The same turns and mirrors carry the whole set onto itself, and each row onto the other rows of its family. Which rows share a family with each named row? Give them in list order.
These 40 rows form 5 families of 8 rows each.
Nalun: [-14  -2  13  56 -13  13  -3  -2   5   0  17 -14   7   8  -5   3 -11 -16
  23  22   9  14  -3  -8 -24  12  10  -9  21  35  43 -23  -7   4 -18]
Poviv: [-21 -13  -9  -1  -2  21  18 -10  12   1   4 -32  54 -10 -10   1  22  34
   0   3 -40   4 -10   5  -4  -1  38  -6  14 -23  19  16 -19   5  -8]
zeli: [ -9 -12  -2   8  -2  13  25  -6   6  -2  16 -19  38  -6   5 -22  17  16
   4   6 -50   9  -1  14   4  12  44 -11   3 -12  42  18 -15   3   7]
nad: [ 35   0   3  12  18 -10  -4 -17 -13 -20 -16   1 -37   8  11  31  -3 -39
  12  11  29  -8   3 -21  -1  -5 -30  -2 -27  15 -24 -21  20 -35  14]
vina: [ 18 -24  -7 -55  26  -6  14 -24  -7   1 -29  -2  -8  -8   0   6  22  13
  -6  19 -11 -29  -4   3   6  -9   3   5 -27 -34 -57  19   3 -10  19]
deleb: [ 42   9 -15 -21  23 -19  -3 -11 -24  -2 -26  10 -29  -6  17   8  34 -14
  -7   6  15  -5  20   8 -23  -4  -4   5 -29  -1 -44   2   1 -30  28]
votim: [-32 -29  -4  21 -20  30  15 -28  13  -2  37  -8  23   7 -19   9 -21   9
  30  17 -12   3 -15  12   3  -9  14 -11  27  -7  25 -31 -11  19 -21]
Gonef: [-30   1  -4  11  -6   4 -16  22   3  26  18 -17  38  12  -4 -16  16  12
  -8  -8 -13  10  -7 -13 -36  18  33  -1  27  18   3  24  -3 -11  11]
zudaf: [ 32 -22 -14 -37  26 -24  27  -6   8 -10 -13  -2 -21 -12   1   7  25   0
  -4  14 -11 -26 -16   7  36   7   6   8 -49 -30 -24   6   5 -17  12]
rem: [ 17  -2  12  -3   8  -6   4 -19 -33 -19 -32  15 -56   0   4  17 -14 -15
  -3   7  25  -6  -4 -23 -14 -14 -34  16 -26  18 -29 -12   8   5   8]
gef: [-23  -5   2  44 -17  26 -12 -24 -12  -4  26 -18  20  11  -6  17 -10  -6
  23   3  -2  14   9   0 -44  -9  -2 -11  40  26  13 -15   6   1  -9]
gamik: [ 15 -18 -21 -56   3 -26  25 -29  -3 -31 -32  -6 -27  -4   5   6  21  16
   3  12   0 -25  -2  10  14  -6   9  -4 -23 -36 -38   5   5 -14  16]
gev: [  2   6   3  34  -2  -3 -12   5  -8  26  17 -21  24   5   7  -9  25   1
  -4   5 -10  11  19  -2 -53  21  12  -6  20  29  25  19 -11  -1   6]
vuned: [  0   5   3  27   4  12  -8  10 -14  11  21 -16  34  -5   2 -18  11  -3
  -2  -8 -31  19  23   3 -35  12  33  -7  23  12  28  18   2 -17  19]
pom: [ 40   1  -7 -15  27 -29  -3  -3 -19 -11 -22 -12 -23  -9  14  15  35 -15
 -11   1   1 -15   7  -5 -11   7 -10   8 -36   3 -34  21  23 -33  27]
der: [ 24  -9 -16 -37  22 -13  30 -22   3 -14 -32   9 -28 -14   9   4  34   4
  -3  18  -5 -13  -5  22  19 -13  11  13 -48 -29 -31   3 -10 -12  16]
farak: [ 12 -15  -7  -7  11  -6  33 -20   5 -26 -22  19 -47  -7  -1  19   0 -18
  19  29  24 -10 -23   5  39 -16  -6  15 -37 -15 -23 -34 -10   1   0]
gis: [-42   0   7  42 -16  15  -2   4   1   6  10 -21  26  21   2   4 -11  -2
  11  -2  11  17 -18 -28 -24  12   6   5  29  39  18   4  -9  -4  -6]
Zak: [ -3   5 -10  18   0  15 -14   0 -16  14  10 -30  52  -4  -5   4  21  18
  -1 -10 -22  14  15  -8 -47   7  23 -16  34   6   9  14  -9 -10   5]
dibe: [ 30   2  -8   9  12 -12  -1 -11 -22 -15 -16  21 -50   0   4  22   0 -33
  16  14  42  -1   1  -9  -4  -7 -20   5 -18  14 -37 -36   1 -14  12]
puro: [-27 -16  12  25  -4  23  21  -7  43   1  16 -11  15   1 -17  -4  -5   1
  15  34 -19   5 -16  10  13  -5  34  -8   4  -8  48 -14 -19  10 -23]
Potop: [ 11  -3  -9 -10   4 -18  -2 -16 -15 -22 -14   7 -53   6  -2  33 -16 -20
  15   6  39 -12   7 -21  -3 -16 -28   5   8   3 -49 -21  14 -15  14]
dade: [ 26 -21  -4 -10  18  -5  25 -21  14 -19  -8  10 -35   5  -2  25 -15 -25
  17  23  18 -18 -21 -11  46  -5 -14  -4 -40 -18 -13 -36   2 -18  -1]
gofo: [-30 -13  -7 -12  -6  16   8   5  24  10  14 -13  45  13  -5 -21  11  21
  -1  13 -27   6 -20   3  -8  11  50 -19  12  -7  21  12 -16 -18  -8]
Nakeb: [-25 -27 -12  -6 -10  11  18 -13   9   8  30 -22  34  -9 -15  -8  18  33
   7   7 -41  -5  -9  29  -7   2  34   0  18 -20  12  11  -9  20  -9]
sif: [ -9  -8   0   3   8   8  11  -2  29  28  17 -19  31  -2  -7 -17  30  19
 -11  14 -38   0   6  16 -14   6  37  -4   3 -13  32  29 -23   4   2]
bamas: [-33 -18   0  30 -12  28  19  -8  13  -9  15 -22  34  -5 -23  15 -11  14
  24  11 -14   8 -27 -11  15  -4  23  -6  26 -10  26 -22 -17  19 -23]
kabev: [ 25   0 -17 -38   9 -27  -9 -13 -21 -18 -27  -3 -32  -3   4  13  16  -4
   0  -2  17 -16  23   0 -26  -6  -2  -1  -5  -9 -55   5  22 -33  28]
Rog: [ 13 -19   6   0   6  -4   0 -24 -31 -30 -29   3 -33   3   2  27 -21 -23
  27  26  37 -13 -12 -20  -3  -4 -22  -2  -9  12 -46 -34  20 -10  -1]
feb: [-43 -14   2  18 -18  27  21 -14  23 -10   9 -15  35  19   1  -4 -16   9
  18  18  -5  14 -28 -14   4   5  24 -13  13  14  34  -6 -24 -10 -24]
pesit: [  0 -32   3 -34  15   8  23 -31   6 -28 -30   7 -27  -4 -12  19 -15  -6
  19  38   8 -23 -25  -2  34 -20   1   0 -27 -30 -40 -23   8  -5  -5]
vapi: [-17  -5  -7  18  -9   7 -11 -10 -18   7  22 -32  34  -5  -1   1  28  18
   1  -6 -29   6  13  19 -54   3  19   0  31  14   2  25  10   2   6]
Dazum: [ 29 -15  -6 -59  17  -5  16 -19 -11 -14 -27  25 -37  -5  -5  -9   7   8
 -15  20 -13 -16  -9   5   3 -14   9  -8 -43 -26 -27  -5   0  -8   4]
sis: [-15  -2  -1  47 -10  21 -13   1 -14   3  20 -18  31   3 -15  18 -13  -2
  21  -1   5  18  -3 -25 -28   4   8 -14  46  21  14 -26  -7   3 -10]
Tova: [ 28  -3   0 -35  20 -16 -10  -1 -32   0 -24  19 -47  -6  -3  -2  12  -3
 -22   1   3 -13   4  -9 -25  -8  -8   9 -29  -1 -44   6  14  -2  24]
fizu: [ 30 -11  -4 -23  17 -17 -11 -19 -43  -1 -29  -6 -16  -1  13  15  15  -6
   2   7  18 -18  10 -16 -31   6 -20   1  -9   8 -61   8  15 -15  22]
Bazu: [-13   0  12  56  -3  22  -1   9  -8   7  34  -5  12   3  -4   3 -20 -19
  14   1  -8  23   8 -17 -11   4   8  -4  35  26  31  -8  -4   0   5]
moden: [  1 -22 -13 -28  -2 -15  32 -33   4 -35 -20   4 -46   4   0  27 -10  -2
  22  20  22 -22 -17 -12  38 -17 -14   1 -12 -21 -33 -21  -3   2   2]
Ganu: [-25 -16   7  37  -7  23  33 -10  11  -7  27  -8  19   2  -1  -2 -15  -1
  20  14 -27  13 -16  -7  27   3  20  -6  15   1  47  -8 -23  18  -7]
Kaza: [ 14 -16   6 -31   4   7  29 -37 -11 -34 -34  20 -48   2   4   9 -19  -3
   4  27  10  -9 -17  -9  17 -20 -14  -1 -43  -6 -14 -25  -5   0 -12]

Same family as gamik: zeli, vuned, Potop, kabev, Bazu, moden, Ganu
Same family as Nakeb: nad, votim, zudaf, gef, pom, dade, vapi
Same family as vina: Nalun, gev, puro, sif, Rog, pesit, fizu

The same turns and mirrors carry the whole set onto itself, and each row onto the other rows of its family. Which rows share a family with each named row? Give them in list order.
These 35 rows form 7 families of 5 rows each.
pivul: [ 10   8 -33   5 -18  30  19  22   0   9 -12  35]
Des: [  8  36 -15 -20 -13  12  14  22   6  -9 -21  26]
Kipob: [-28   3  27   0   3 -19  11  24  20 -12   9  15]
bakid: [-24  27   0 -14 -27  -5   6   7  -4 -30  -8 -30]
pasi: [ 28  26  13  -3  14   4 -14 -32   3  -8   9 -19]
zudeb: [  1  22  14   0 -11  27  -1   2  25 -32 -30 -14]
defat: [-19 -14   1  23   2 -16  20  22  11  21  28  26]
sov: [ -8   4 -20   0  33 -10  -2 -36 -10  19   4 -29]
fupez: [-23  26   2   8  11 -11   9  38  17  26   9  13]
kadu: [-21  -9 -30 -17  -2 -20  32   2  -8  -6 -12  26]
duka: [-11 -29   5   5  16  20  -4 -35  -6 -18  -8 -22]
gidan: [ -4 -26 -21   1 -20  14  29   5  -4 -14  -9  37]
birad: [ 15 -28   6  23 -18   3  14 -25  16 -26   7   6]
Nes: [-14 -16 -21 -15   1 -29   0 -18  -1  21 -17 -37]
dulam: [ 10  25 -18 -23  -7 -26  23   3  -1  -6  -1  29]
mef: [ 13  18   0 -11 -18  25 -21   9  17   9 -33 -32]
peruz: [ 21 -20 -24  21 -22  31 -10  -1   7  36  -9 -17]
fasak: [  1 -50  -1   5 -23   5  -2 -20   4  -5 -14 -21]
genak: [  1  37 -36  15 -27   8   6  14 -10  27  17 -19]
Bave: [-42  -6 -35  10 -21  15  16  10 -18   4  -7 -27]
kegif: [-10 -42 -12   7  10  38  -8  20  -6  20  13  -6]
seriz: [ 1  9 23 19 -9  8  5 33 23  6 20 27]
som: [-40   5 -23  -3  15  -8  16  -7   7  -2 -31 -27]
meb: [ 33  17   2 -13 -16 -26 -13 -18  12  13  -1 -24]
gose: [  5  -1 -17  14 -34 -24  18 -14 -14  -2  36  -9]
taze: [ -5   5 -45  33   3  26  12   2   8  38 -10  -9]
tol: [ 20 -17 -13  28   8  38  -9 -27  -6  18  12  -9]
gel: [ 31  26 -16  16  -3 -22  11 -20  14  18  20  -1]
kub: [  2  22  -7   3  19  45 -18  -9   0   7 -20 -28]
gevo: [ -9 -48   4  -8  15 -10  -1  -2  -8   0  28  -6]
ruba: [-38  -7   7  16   2  16  10  40  16   7  -4  15]
fesak: [ 15  -1  11  -5   2  47 -22  32   8   5   8  -7]
Futus: [ 20  29   6 -20  15   2 -19  22   5  20  24 -11]
vese: [  8   0   4  16 -49  26   4   4  -2 -27  13  -8]
ramer: [-14   0   8 -34  26 -25  -9   7  -3   2  15 -21]

Same family as som: zudeb, birad, taze, gel
Same family as mef: Nes, peruz, fasak, meb
Same family as pasi: sov, duka, tol, kub
Same family as Futus: kegif, gevo, fesak, ramer
Same family as fupez: Kipob, defat, seriz, ruba

